Each path is a new rotation, seen through one point. The rows after it are directions, each followed by how far the rotation turns it, in degrees a step (0 if it stays put).
Each turn is a multiple of 5 degrees from 10 to 175, or 0.
Each row of a path follows its step; steps can be skipped.
Path 1:
step 2: [  8.8  19.9   5.7  41.1   4.5 -16.2   2.0  -4.0  -5.4  14.4 -29.2 -21.5
  31.7  23.4  29.6   4.5  11.9 -21.3  16.0  11.5 -40.0 -15.1  16.4  17.1
 -16.8  21.1 -19.2 -23.0 -19.6 -11.6 -31.0 -38.2   1.9   8.5 -18.7  11.5
 -17.0   5.2 -48.3 -44.6 -44.0  -4.6  -2.6   6.0  20.7  12.6 -11.8   8.4
 -14.3  -9.1  27.7  25.5 -20.5   1.9   2.2 -33.4  39.3 -29.9  -0.8  21.1
 -40.3  -5.4  -0.4 -19.6 -30.5 -16.5  11.2  -3.6 -31.7 -24.7]
step 12: [-26.3 -36.3 -67.3 -19.8  48.1 -25.3 -53.3  11.0  13.1  32.9  -6.7  13.7
  23.1  24.2  13.4   1.5   9.7 -14.6   1.5  -7.1  32.8  -6.2  -1.0  38.9
   8.7   5.3 -14.9 -17.4   4.9  -6.1   0.8  14.4  -5.5  -2.4 -19.1  -0.2
  -7.7   3.6   2.1   0.7  -1.0 -22.7 -42.9 -11.3 -27.7 -33.1   7.3   2.2
  14.3 -41.4  16.9  17.7  22.5   3.1   8.8  30.7   8.2  31.0  -4.4  25.9
 -11.3  38.5  -3.4   6.2 -26.7 -16.8  -1.1  27.0  -7.9  -0.3]
step 15: [ 28.6   6.0 -18.2  32.5  12.5   1.7 -27.6  -3.3   5.6  10.3 -33.1 -11.3
  -2.9  16.1  42.8  32.1  32.4  15.1 -12.4  16.3 -21.8  22.8  -7.6  55.6
 -13.1 -17.6 -14.1  11.5  37.9 -31.8 -14.3  -2.5 -28.7   6.5 -22.0 -12.0
  13.9  18.8 -17.1  -5.7   1.3 -22.6  12.0 -36.9  33.1  12.0  16.3 -19.5
 -20.2   3.4 -27.9 -15.2   8.7  30.8  27.6   3.9  17.5 -12.5 -29.7  11.2
  -8.7   4.8  46.6 -13.4 -28.8 -22.9  34.6 -20.8  -7.0  -8.4]
step 27: [ -6.3  -1.4 -15.7  31.5   2.3   8.2 -23.3  33.6  27.3 -22.0 -39.8   4.6
  50.7 -22.4  -6.2  29.6 -16.0  -3.5  -8.7   9.5  13.7  -2.9  11.9  23.3
 -28.5 -35.0 -26.8 -28.1  -1.5 -27.5   4.1  21.7 -23.2  28.7 -48.5 -20.1
  11.7  10.4  37.2 -25.7 -14.1 -21.4 -52.8  39.6   1.8   7.9 -16.7 -23.2
 -29.1  -1.1  -4.1 -14.0   4.6  13.5   1.0  -9.5 -16.8  -5.4  -5.5  20.8
  13.2   0.1  -1.4 -14.7  16.6 -12.9  19.1   4.4 -35.4  21.9]
step 28: [  5.3  22.4 -56.4  15.2   8.0   5.2  -5.4 -12.0  10.2  67.4 -33.1   7.7
 -18.0   6.3  28.6  55.3  15.9   2.2  35.5  18.0   1.6  32.7 -41.4  16.5
   0.0 -15.5 -11.9   8.9   3.2  12.0   0.1  34.2 -30.6  -2.0  -4.1  21.1
  -1.7 -33.6  26.0   2.9   6.6 -46.1   4.9  13.8  13.6  18.8  10.6  16.1
 -16.2 -26.4  12.9  -9.8   7.3 -17.6 -19.8  20.4  12.5 -12.0 -39.8 -16.5
   2.2  -7.8 -13.2  -4.5  16.4  -5.9  16.7 -13.8  20.0  13.2]
step 33: [ 11.4  13.9 -26.5  31.6  23.8 -26.1 -40.8 -20.4 -27.0  -3.3 -14.6  28.6
  26.5   8.2 -16.9  -2.9   9.4 -14.5   8.9  47.4  48.7 -24.9  12.1  45.1
  -3.4 -20.3  -4.9  -5.3  17.5  -0.1  -3.4   9.4 -11.8   1.2  -0.8 -10.7
 -20.1  -5.3  -9.3 -55.8  16.9 -34.2 -22.2  -9.6  -9.3  29.1  -7.9  18.9
   5.4 -16.7  -9.8   3.4  19.5  -4.9   5.6 -20.5  34.2  -8.5  16.0   8.8
 -42.8  -1.9  23.9  38.4  10.7 -11.2 -31.5  34.9  14.4  -7.7]
step 42: [ 15.8  -2.3 -31.5   9.9   0.9 -19.0 -10.9  -2.1  -9.5   3.3 -40.1 -27.8
  15.9  31.2  17.7  -0.8  15.1   3.9  -5.3  29.6 -13.8   1.6  42.4   6.9
  13.2  19.2 -19.8  -6.6  20.0 -29.3 -20.5 -23.4   7.6  24.7 -63.1   2.7
 -10.8 -27.6 -39.2 -39.8  -8.3  -6.5 -27.0  15.4  31.3  11.8 -17.2  28.6
  -4.3   0.9  35.3   0.0 -40.2  26.6   5.4 -55.4  37.2  -5.1   9.9   7.9
 -11.8  -5.1  12.3  -7.8 -21.5  -2.0  -1.5 -11.4 -12.2  -0.8]
step 43: [  5.3 -11.5 -15.5  -0.6   1.7  -7.2  -1.2  32.2  33.6  22.2 -10.4 -10.6
 -20.9  -1.4  32.8  37.6 -29.2  12.8  11.6  -7.6 -16.1 -33.6   4.4  15.9
 -19.7 -27.5 -23.6 -28.7  -3.6 -21.4  13.0 -36.1  15.5  13.0 -29.2 -55.9
 -11.4  29.5  -2.3  -0.7   6.7 -30.6  -7.8  -1.7   9.2  26.1  24.9  38.5
 -17.0 -45.4  11.1  28.3   0.2 -43.0 -28.6  19.5  20.7  31.6  -5.2  10.2
  -6.7  -0.8 -23.5 -22.4   7.5   7.3   1.8 -16.9  -2.2 -32.6]
step 44: [-34.7  -4.4 -41.0  19.8  43.8 -20.1   0.1  28.9  -0.1   1.8 -19.7  -6.2
  17.1  -8.1  10.3  -7.4  25.4   0.3  33.4 -11.5  57.7   8.3  -7.6  33.0
  19.8   9.2 -28.5 -22.6   8.1 -11.9   3.4   5.8  -3.1 -40.0 -29.3  24.1
  -4.1  27.8  -5.3 -14.9  -2.7 -25.2 -26.5  -1.9 -14.9 -34.5   5.5  -5.8
  21.8 -37.5  28.1   0.6  -0.5  28.8 -19.3  20.7  34.6  28.1  -4.9  14.0
 -16.2  48.2  -4.5  23.0  -3.3  -4.7  28.6   3.4  15.0  -8.5]
Speeds:
[  1.0  -7.2  -6.8  -5.7   2.5 -14.1  -5.4  -3.2  -7.4 -11.3  -1.6   3.9
   8.2  -5.1  -3.7  -5.6   5.9  -5.5   5.5  -1.0   1.0  -5.5   3.0  -2.7
  -3.3   5.5  -1.8   0.1  -5.6   5.8  -7.6  -0.4  10.6   2.7   0.8  -5.4
   6.3   2.1  10.6  -4.9   4.5  -3.1 -11.8   1.4  -0.2  -6.6   6.7  -3.0
  -4.5  -4.6   4.3   3.6  -1.4   9.9  -4.5  -4.3  -2.1   3.8  -1.7  -6.8
   8.8  -9.2   5.4   9.1   1.5  -3.8  -1.1   5.6  -3.6  -0.8] => 170
[-4.7 -2.1  0.6 -4.1  6.7  1.8  9.0  9.7 -0.1 19.1 -5.1  4.9  8.5 -7.8
  2.0  5.5  9.1  3.4  9.3 -0.2 -6.2  5.2  3.8 -1.7 -0.7 -8.6 12.2 -6.3
 -3.9 -0.6 -3.2 -1.6  4.0  6.7  2.7  0.9 -1.8 -3.3  2.9  2.2 -3.3 -1.7
 -3.8 -0.1 -6.0 -6.3 -1.8  8.0 -2.1 -0.8 -3.4 -0.9 -4.3  3.5  6.7  0.8
  2.2  9.0  6.1 -2.4  5.6 10.6 -5.6  6.9  6.6 -1.6  2.8 -4.5 -6.5  2.5] => 45
[  1.0  -8.1  -8.4  -1.0  -5.7  -3.2  -7.1  -6.6   1.7   8.1   1.4  -0.5
   0.1  -1.4   1.9  -6.3   7.1   9.1   4.6   3.9   6.2  11.0  -0.4  -4.6
   1.0   0.6  -5.5  -9.1   4.6   5.3  -0.3 -10.4  -3.8  -4.5  -8.8 -10.0
  -6.0  -2.5   5.1   2.8  10.0   0.5   9.6   3.1  -2.3   4.5  -7.7  -1.1
  -4.7   5.5 -13.2   2.6   3.3  -8.1  -1.5  -1.6  -0.3   1.0   1.3  -0.7
   6.8  -7.9  -5.1  -1.1  -1.2   6.8   2.2   5.6 -10.6  -1.4] => 120
[ -3.8  -4.2   4.7 -11.0   3.2   6.0  -3.0 -10.7   5.9   4.0  -2.4  -0.9
  -2.2   1.5   3.9   3.9   2.2  -4.5   1.5  -3.1   7.9   0.0   2.6  -5.6
  -6.1  10.8   3.7  -0.9   0.7  -8.7   0.4   3.8  -3.2   2.3  -9.2   6.3
  -7.8  -5.1   3.4   9.7   8.3   6.1  -4.0  -8.0   0.2   2.7   2.9  13.7
  -9.5   5.0   5.0  -8.4   2.7   3.4  -4.4  -8.2   1.8   0.3  -3.3  -4.5
  -8.7  -1.9   4.7   7.6   0.0   0.2   5.5   4.9   7.9   7.4] => 130
[  1.0   2.7   1.4  -8.5  -3.3   1.0   5.8  -0.3  -5.1   0.6  -4.4  -0.3
  -5.1   3.8   2.3  -0.7  -1.4   6.3   4.3  -8.0   3.4   7.3  -9.4  11.2
   6.3   2.7   3.9  -3.0   5.3   7.6   0.4   7.2  10.7  -5.0 -10.4   2.7
 -10.3   5.3  -1.3  10.7  -1.3  -6.3   2.0   1.7   0.7 -17.6   1.8  -1.0
   3.6  -2.0   2.4  -2.0  -1.8   2.5  -5.2   5.1  -1.1 -17.1  -1.0  -1.6
   8.1  -1.3   3.1   3.9   5.2   3.2  -1.0  -1.6   1.9  -4.3] => 115
[  3.9  -1.8  10.2   1.9   5.4   1.5  -2.6   3.9  -4.4  -2.1   6.8   0.6
   3.7  -3.1  -2.3  -0.8  -6.1   4.2  -0.2  -1.8   8.0   6.5  -3.2   6.8
  -4.6  -0.9   0.8 -13.8  -0.7  -3.3  -1.5  -3.1  -5.9  -6.5   7.5  -4.7
  -1.4  -4.4  -9.3   0.8  -0.4  -5.0  -4.4  -8.2   5.6  -2.7   4.8   4.0
   8.1   2.9  -4.2   1.7   7.6   6.6  -8.0  -3.4   1.7   6.6  -3.5   7.2
  -3.2  -7.0   3.2   7.6  -3.2  -8.8  13.7  -7.7  -6.5 -12.9] => 35
[  3.4  -3.8   2.7  -4.7   4.7 -13.5  13.7   3.0   5.6  -2.9  -1.4   6.7
 -11.5   6.6  -3.8   2.5   0.3   1.9  -4.5   3.5   4.6   8.6  -2.7   4.0
  -9.9   1.3  -5.0  -6.4 -10.0   2.0  -1.6   3.2   3.9  -7.0   2.0  -3.9
  -2.3  -1.6  -3.5  -1.0   0.1   6.5  -1.4   2.6  -2.1   5.2   2.6   2.7
 -14.0   1.4   1.0  -7.3  -5.3  10.1   7.1  -2.6  -5.6  -0.5  10.0   7.9
   0.0  -2.6  -3.6 -13.2   1.2  -1.1  -4.5  -1.0   0.6  -3.4] => 135
